Each row is where one point has got to under a steady rotation. How many steps took it there?
The counts run from 0 to 561.
[ 0.18  0.99  0.48 -1.03 -0.17  0.70  3.21  1.07  2.73  0.46  2.25 -0.67
  1.84  2.74  1.94 -1.10  1.12  0.50 -0.41  1.88 -1.16  1.32 -1.36  0.16
 -2.38 -1.60  2.07  2.38 -1.14  1.04 -0.28  1.15  1.46 -1.80 -0.11 -0.51
 -0.63 -0.65 -0.20  1.09 -2.19] : 166
[-2.37 -1.34  0.47 -0.07 -2.47 -0.62  1.26 -0.78  0.73 -0.17  3.01  0.91
 -0.35 -1.83 -2.98 -2.36  0.44  0.52  0.79 -0.81 -0.19 -2.73  1.25  0.24
 -0.02 -0.26  0.56  0.24 -2.17  2.04 -0.15 -0.50  0.41 -1.65  0.31  0.79
 -1.88 -0.57 -3.62 -0.97 -0.61] : 463
[ 0.76  0.95  1.57 -0.20 -1.78  0.28  1.98  3.52  3.59  0.48  2.42 -1.06
 -1.68 -0.68 -2.27  0.19  0.74 -0.29 -1.51  1.07 -1.86  0.38  1.45  0.60
 -0.60 -2.03 -1.25 -0.85 -0.73  0.01 -1.21 -1.22  0.26 -1.43  0.64  1.28
  0.07 -3.51 -1.52 -0.70 -1.62] : 282
[ 0.16 -0.55 -1.27 -0.20  0.86  0.44  0.43  2.10  0.48 -2.00 -0.64 -0.83
 -0.66 -1.35 -2.07  0.27  2.32 -0.35 -1.88 -2.18 -1.00  0.81 -0.88  1.19
 -0.98 -0.77  1.99  2.96 -1.77  3.61 -1.79 -0.55  0.60 -0.95  2.96 -0.75
 -0.13  1.48 -1.24 -1.61 -1.27] : 203
[ 1.27  2.03  1.38  0.29 -1.90  1.24  1.56  4.45  0.24 -1.37  1.94  2.02
 -0.32  1.82 -1.08 -0.69  1.44  1.20 -2.09  0.87 -0.94  0.16 -1.13 -0.83
 -1.63 -0.90  0.88  1.11  0.92  0.47  0.40  1.33 -0.60 -1.09  0.64  0.75
 -1.78  1.69 -2.96 -0.24 -0.58] : 41
[ 0.48 -0.93  0.72 -0.87 -1.84  0.18  1.72  0.03 -0.18  1.26  2.38 -1.09
 -2.76  0.46 -2.04  0.19  0.44 -0.04  0.37 -1.51 -1.22 -1.01  0.55  2.11
 -1.58 -0.67  1.18  3.39  0.07  0.65 -2.28  2.16  3.80 -2.11 -0.12 -0.75
 -0.90 -1.89 -0.35  1.47  0.05] : 401
[ 0.18 -1.66 -1.20 -1.00 -0.25  1.51  2.43 -1.27  0.44  0.61  2.03  1.04
 -1.43  0.48  0.89 -2.30  0.41 -0.77 -0.77 -1.82 -0.52 -1.72  2.71 -0.15
 -0.62 -2.49 -0.42  1.05 -0.21  1.12 -1.37  1.09  2.10 -2.67  0.35  1.41
 -1.51  0.44  0.33 -0.36 -3.49] : 338
[ 0.10 -0.10  1.19 -1.27 -2.60 -0.08  0.03 -0.55  2.05  0.54  3.14 -0.38
 -2.53  0.34 -0.62  0.42  1.32  0.72 -0.18 -1.43 -2.28  0.26  1.48  0.93
 -0.08 -0.45 -0.55  3.59  1.46  1.30 -0.71  1.28  2.64 -2.29 -0.08 -0.07
 -1.40 -2.16 -0.84 -0.40 -1.31] : 412
[-1.88 -1.93 -1.48 -0.52  1.37  0.20  0.98  0.10  1.38  1.23  2.51  0.74
  1.35  0.25 -0.63 -2.68  1.69  0.33 -0.60 -1.53 -1.68 -1.72  1.72  0.14
 -1.27 -0.37 -0.40 -1.20  0.98 -1.01 -2.55  0.41  2.04 -2.51  1.12  1.53
 -1.82  1.49  0.06  0.02 -2.69] : 135
[-0.18 -1.38 -1.32 -0.53 -0.64  0.28  0.33 -1.62  1.32  1.31  4.71  1.29
 -0.45  2.09  0.63 -1.60  0.73 -0.62 -2.27 -1.36 -0.80 -1.19  1.99  0.34
  0.70 -1.44 -0.11  0.05  0.06  3.20  0.94  1.56  0.40 -1.44 -0.08  1.49
  0.33 -1.56  0.27  1.74 -1.81] : 111
[-0.25 -1.21 -0.12 -1.19 -0.47  0.72  2.97  0.42  3.21  0.80  1.99 -1.16
 -0.41  0.29 -3.01 -0.43  1.39  0.35 -0.32  0.92 -0.99 -0.34 -1.62  1.71
 -2.09 -0.74  1.99  0.60 -4.78  1.26  0.03  0.41  1.85 -0.87  2.58  0.89
 -0.50 -1.44  1.26  0.25 -1.43] : 152
[-0.35 -0.81 -1.05  0.10  0.25  0.62  0.46  2.01  2.98 -0.40  0.80  1.72
 -0.20  1.16 -1.45 -2.20  2.49 -0.70 -1.44 -1.70  0.15 -0.57 -0.06 -1.15
 -1.86 -0.97  1.24 -2.02 -3.60  1.49 -0.55 -0.48 -0.36 -1.68  3.72  1.13
  0.12  0.92 -2.62 -1.27 -0.21] : 129
[ 1.09 -0.41  0.30 -0.84 -2.55 -0.67  0.51  1.93  3.61 -0.08  2.43 -1.85
 -1.30 -0.38 -0.23 -0.68  0.05  0.25 -0.49  1.09 -1.88 -0.08  2.52  0.95
 -1.45 -1.45 -1.55  1.35  0.40 -1.54 -0.83 -0.61  0.56 -3.56 -0.89  2.32
  0.52 -1.23 -1.22  0.36 -1.70] : 284
[-3.55 -1.30  0.53  0.27 -1.83 -0.90  1.34 -1.14  1.11  1.28  4.21  0.36
 -0.48 -0.90 -2.85 -1.50  0.11  0.67  0.52 -1.03 -1.04 -3.46  1.12  1.23
  0.25 -0.61  0.20  0.04 -0.99  1.34  0.12 -0.48  1.10 -0.83  0.04  0.94
 -1.22 -1.44 -1.94 -0.53 -1.53] : 464
[-1.16 -0.02  0.68 -1.53 -2.78 -1.03  0.50  1.81  4.62  0.02  3.54 -1.06
 -1.20  1.48 -1.16 -0.84  0.52  0.10 -0.10  0.48 -2.67 -1.49  0.17  0.28
 -1.04 -0.19 -1.24 -1.36 -0.44  0.41  0.91 -0.83  0.17 -0.93  0.25  1.11
  0.56 -1.69 -2.04 -0.39 -1.35] : 486
[-0.74  0.59 -0.64 -0.51 -0.12 -0.60  0.98 -0.30  0.87  1.07  2.13 -1.83
 -1.10  1.19 -0.30  0.21 -0.34 -0.48 -0.52 -3.40 -1.01 -1.23  1.88  0.95
 -1.97 -0.95  0.46  2.34  1.79  0.28 -2.38  0.70  4.05 -0.92  1.10 -1.60
  0.34 -0.31 -2.65 -0.70 -0.87] : 197
[-0.43 -0.79 -0.33 -1.83 -3.10  1.32  1.46 -0.45  0.86 -0.10  4.64  0.83
 -2.66  0.60 -0.62  0.02 -0.67  2.06 -1.12  0.63 -1.24 -1.49 -0.45  1.40
  0.07 -2.36  0.91  1.50  0.20  0.23  0.15 -0.03  1.60 -0.13 -0.41  1.65
 -0.77  0.54 -1.09  2.59 -0.89] : 35
[ 1.35 -0.53 -1.74 -0.40  0.79 -1.97 -1.49  1.89 -0.49  0.40  3.38 -0.29
  0.51 -0.33 -2.61  1.06  2.48  0.51 -3.93 -1.83 -1.65 -0.31 -0.07  1.13
  0.98  0.71  0.49  1.56  1.53  2.43  0.31  0.82  1.78 -0.27  2.25  0.68
 -0.45  0.68 -0.25 -0.33 -0.17] : 428
[-1.55 -0.35 -0.67  2.87 -0.11 -0.89  0.15  1.98 -0.27 -0.62  0.81  0.07
  1.73  0.27 -1.42 -2.96  1.27 -0.94 -1.47 -0.18  0.61 -0.19  1.01  0.55
 -1.98  1.35  1.39  1.83  1.77  2.29 -0.12  1.26  0.24 -3.91  1.38  0.78
 -0.72  0.12 -2.73 -1.37 -0.27] : 448
[-1.76 -0.79 -0.71  1.87  0.08 -2.12 -0.63  1.72 -0.35  0.65  2.91 -0.69
  1.14 -0.33 -3.46 -0.52  1.33 -0.19 -1.37 -1.17  0.56 -2.36  1.63 -0.01
 -0.47  1.45  0.82  0.57  0.52  0.60  0.74  0.16  1.08 -1.89  2.02  0.89
  0.02  1.68 -3.57 -1.47  0.10] : 450
[-1.71 -0.12 -1.40  1.37 -1.71 -0.44  0.74  3.29  0.32 -1.90  1.79  0.18
  1.80  1.53 -0.26 -2.50 -0.11 -0.04 -0.87  1.63 -1.03 -1.04 -1.64  0.93
 -1.56 -0.08  1.62  1.17  2.33  1.03  0.46  0.86 -0.77 -1.24  1.17  0.95
 -0.98  1.75 -3.70  0.04 -0.43] : 244
[ 0.35  0.08 -0.92  0.94 -0.06  0.52  1.12  1.15  0.90 -0.48  0.31  1.36
 -0.66  0.94 -0.92 -0.94  0.43  0.49 -0.25 -1.82 -1.04 -0.95 -1.15  0.19
 -1.51 -2.27  1.06  1.17 -2.69  0.75  0.95  0.46 -0.17  0.15  3.50  2.26
 -1.74  2.33 -0.46 -1.72 -4.18] : 343
[ 0.91 -0.01  0.46  1.90  0.48 -0.27  0.81  2.33  0.09  1.42  2.84 -0.67
 -0.44 -0.02 -2.08  0.03  0.80 -0.01 -1.92 -1.32  0.51 -0.22  4.07  0.44
 -1.82  0.09  0.16  1.35  2.19 -1.69 -1.97  1.53  1.40 -3.96 -0.11  1.37
  0.53 -0.52 -0.96  1.10  0.05] : 70
[-2.53 -1.44 -1.32  1.73  0.63 -0.02  1.70 -0.59  0.21  1.22  3.62 -0.84
 -0.28 -0.22 -3.56 -0.37  1.55 -1.58 -2.85 -1.03  0.72 -1.82  0.05  1.73
  0.79 -0.97  1.75 -0.84 -0.36  1.96 -1.08 -0.44  1.87 -1.03  0.41  0.84
  0.98 -1.42 -1.50  0.44  0.01] : 454
[ 0.61 -0.67 -0.90  0.49  1.43  1.23  1.60  0.80 -0.12 -0.20  1.73  0.95
  0.30  1.37 -0.39 -0.20  2.30  0.10 -2.18 -1.46  0.18 -1.85  0.40 -0.77
  0.16 -2.19  0.15  1.21 -1.33  0.64  0.96  0.53 -0.08 -2.06  0.59  2.29
 -0.80  3.71  0.94 -0.70 -4.46] : 341
[ 2.43  1.04 -0.62  1.10 -1.63 -1.52  0.91  2.11  2.71  0.36  1.61 -1.87
  0.91  1.35  0.55 -0.48 -0.92 -0.59 -0.78  1.30 -1.15  0.65  1.68  1.16
 -2.92 -2.25 -0.15  2.02  0.74 -0.81  0.68  0.63  0.04 -2.70  0.41  2.27
  0.81 -1.78 -1.90  0.87 -2.02] : 295
[ 0.50  0.46  0.05 -0.35 -1.99  0.67 -0.61  4.39  1.88 -1.82  1.36  0.94
 -1.70  0.12 -2.50  0.23  1.72  0.80 -1.77  0.11 -1.70  1.04 -0.68  0.49
 -1.40  0.49  0.90  0.45 -0.44  1.59 -0.79  1.05 -2.05 -0.80  3.00  0.80
 -0.43 -0.67 -1.66  0.85  0.99] : 53
[-1.40 -0.28 -0.32  0.15  1.76  0.26  1.65  0.97  2.10  0.37  1.87  1.54
  1.66  0.71 -2.13 -0.91  2.40  2.00 -1.14 -1.62 -0.31 -1.27 -0.08 -0.51
 -1.48 -1.20  1.95 -0.62 -3.37 -0.63 -0.58 -1.00 -0.26  0.10  2.48  1.99
 -0.15  2.82 -0.57 -0.47 -3.03] : 139
[-0.74  0.37  0.75  0.53  1.01  1.01  2.89  0.52  2.44  0.42  1.65  1.95
  1.04  0.63 -1.45 -1.92  1.84  1.63 -0.84 -1.45  0.65 -0.17 -0.28 -0.74
 -2.35 -0.88  2.50 -0.55 -4.07  0.89 -0.47 -0.57 -0.34 -0.50  2.67  1.17
 -0.43  0.84 -1.09 -0.48 -2.62] : 140
[-1.46 -0.03  0.75  1.24  0.69  1.66  1.76  1.42  1.06 -0.34  1.37 -0.04
  0.12  2.43 -0.42  0.74  2.46  1.38 -0.87 -0.37  0.39  0.61 -0.17  0.68
 -1.72 -1.27  3.20  3.86 -0.28 -0.19 -1.40  1.66  0.15 -3.45 -0.53  0.07
  0.16  1.27  0.22  2.15 -1.56] : 393
[ 1.66  0.09 -1.38 -0.47  0.44 -0.89 -0.91  1.35  0.02 -0.19  3.00  0.36
  0.61  0.00 -2.09  1.40  2.96  0.98 -4.73 -1.51 -0.17  0.01  0.23  0.57
  0.93  0.40  1.14  1.49 -0.71  3.18  0.81 -0.34  1.37 -0.26  2.27  0.85
  1.00  0.92 -1.39  0.03  0.79] : 429
[-1.01 -2.02 -2.35  0.44  1.36 -0.63 -0.60  2.31  2.05 -0.56  1.22  0.58
  0.32  1.84 -2.15 -1.21  2.31 -0.94 -1.64 -2.00 -1.34 -1.02 -1.06  0.43
 -1.73  0.53  1.29 -1.27 -1.83  1.33  0.11  1.07 -0.97 -1.76  3.11  1.89
  0.86  1.88  0.50 -0.20 -1.84] : 127
[-0.83 -0.46  0.79  0.67 -0.49  0.55  2.64 -0.28  2.91  1.18  1.20 -0.67
 -0.01  1.92 -0.03 -2.78  0.88  0.37  0.08  0.00  0.50 -0.43  1.53 -0.21
 -4.04 -0.12  0.97  0.26 -0.92 -1.71  0.14  0.36  2.90 -3.46  0.14  1.54
  0.54 -0.03 -1.11 -1.09 -1.95] : 144
[ 0.81 -1.22 -1.29  0.75 -0.43 -1.97 -1.01  1.76 -0.25  0.54  1.81 -0.45
  0.59 -2.50 -1.73 -0.40  1.68  0.17  0.11 -0.43 -1.31 -0.99  2.90  0.29
  0.09 -1.41 -0.02  2.69  0.50 -0.14 -1.52  0.76 -0.12 -3.38  0.70  2.45
 -3.40  0.06 -1.57 -0.21 -1.79] : 83
[-0.30  0.10  1.15 -1.77 -2.63 -0.62  1.36  2.21  4.30 -1.24  2.72 -0.16
 -1.13  1.02 -1.72 -1.76  0.86  0.35 -0.26  0.52 -2.21 -0.55 -0.48  0.58
 -1.40  0.03 -0.75 -0.98 -2.24  2.28  0.75 -0.60 -0.84 -0.58  1.10  0.75
  0.01 -2.20 -1.98 -0.66 -1.39] : 485
[-0.39 -0.72 -1.55 -1.41  0.47  0.63  0.77  2.52  2.02 -0.70  1.62 -2.18
  0.88  2.16  0.15  0.33  2.10 -1.24 -1.00  1.21 -2.74  1.22 -1.72  1.21
 -1.20 -0.34  1.83  2.44  0.55  1.79 -1.26  2.29  0.65 -2.21  0.94 -1.73
 -0.05 -0.34  1.06  1.40 -1.50] : 178
[ 1.52  0.30 -0.11 -0.67  0.07 -1.30  1.81  2.60 -0.42 -0.59  0.11 -2.45
  1.24 -1.73 -1.37 -1.13  0.17 -0.42  0.40 -0.34 -0.29 -1.19  3.14 -0.71
 -2.89 -0.61  0.35  2.47 -1.94  0.80 -0.78  1.11  0.15 -2.92  2.09 -1.05
 -0.84  0.84 -2.56 -1.77 -1.12] : 525
[-0.58  1.55  0.50  1.68 -1.34  1.24  1.77 -0.32  2.12 -0.25  1.48 -0.31
 -0.72  0.45 -0.04  0.05  1.00  0.60 -2.65 -0.51  1.06  1.00  0.01  0.53
 -0.54 -2.86  1.93  3.11 -0.91  2.02  1.10 -1.70  2.36 -0.36  0.80  0.90
  1.05 -0.28 -3.40 -2.63 -1.73] : 217
[-0.49  1.19  0.31 -0.28  1.51  0.43  0.76  2.67  0.85 -1.35  0.47 -0.14
  1.23  1.92  0.58  0.63  2.53  0.81 -2.34 -2.13 -0.34  0.42  0.03 -0.83
 -1.25 -1.27  2.08  3.03 -0.11  2.12 -1.59  0.45 -0.66 -1.38  1.20 -1.71
  0.78  2.95 -2.14 -0.13 -1.48] : 191
[-0.51 -0.64 -2.00 -0.37 -1.56  2.07  0.31  0.98  4.67  1.12  2.04  0.11
 -1.38  2.08  0.47 -1.13  0.48 -0.19 -0.32  1.29 -1.71  0.64 -0.44 -0.31
 -1.45 -2.05  0.11 -0.95 -0.18 -1.29  0.68 -0.17  3.04 -0.79  3.16  1.51
 -1.09 -0.39 -1.31 -1.31 -1.25] : 358
[ 0.58  0.57 -0.46 -1.97 -0.12 -2.23  0.66  2.21  1.44 -1.18  2.79  0.67
  2.04  0.54 -0.92 -0.80  0.65  2.22 -1.44 -0.54 -2.68 -1.23 -1.08  0.60
 -1.72 -0.55  1.30  0.53 -1.67  0.97 -0.04 -0.48 -1.44  0.68  1.17  1.88
  0.17  2.41 -1.11  2.01 -2.27] : 493
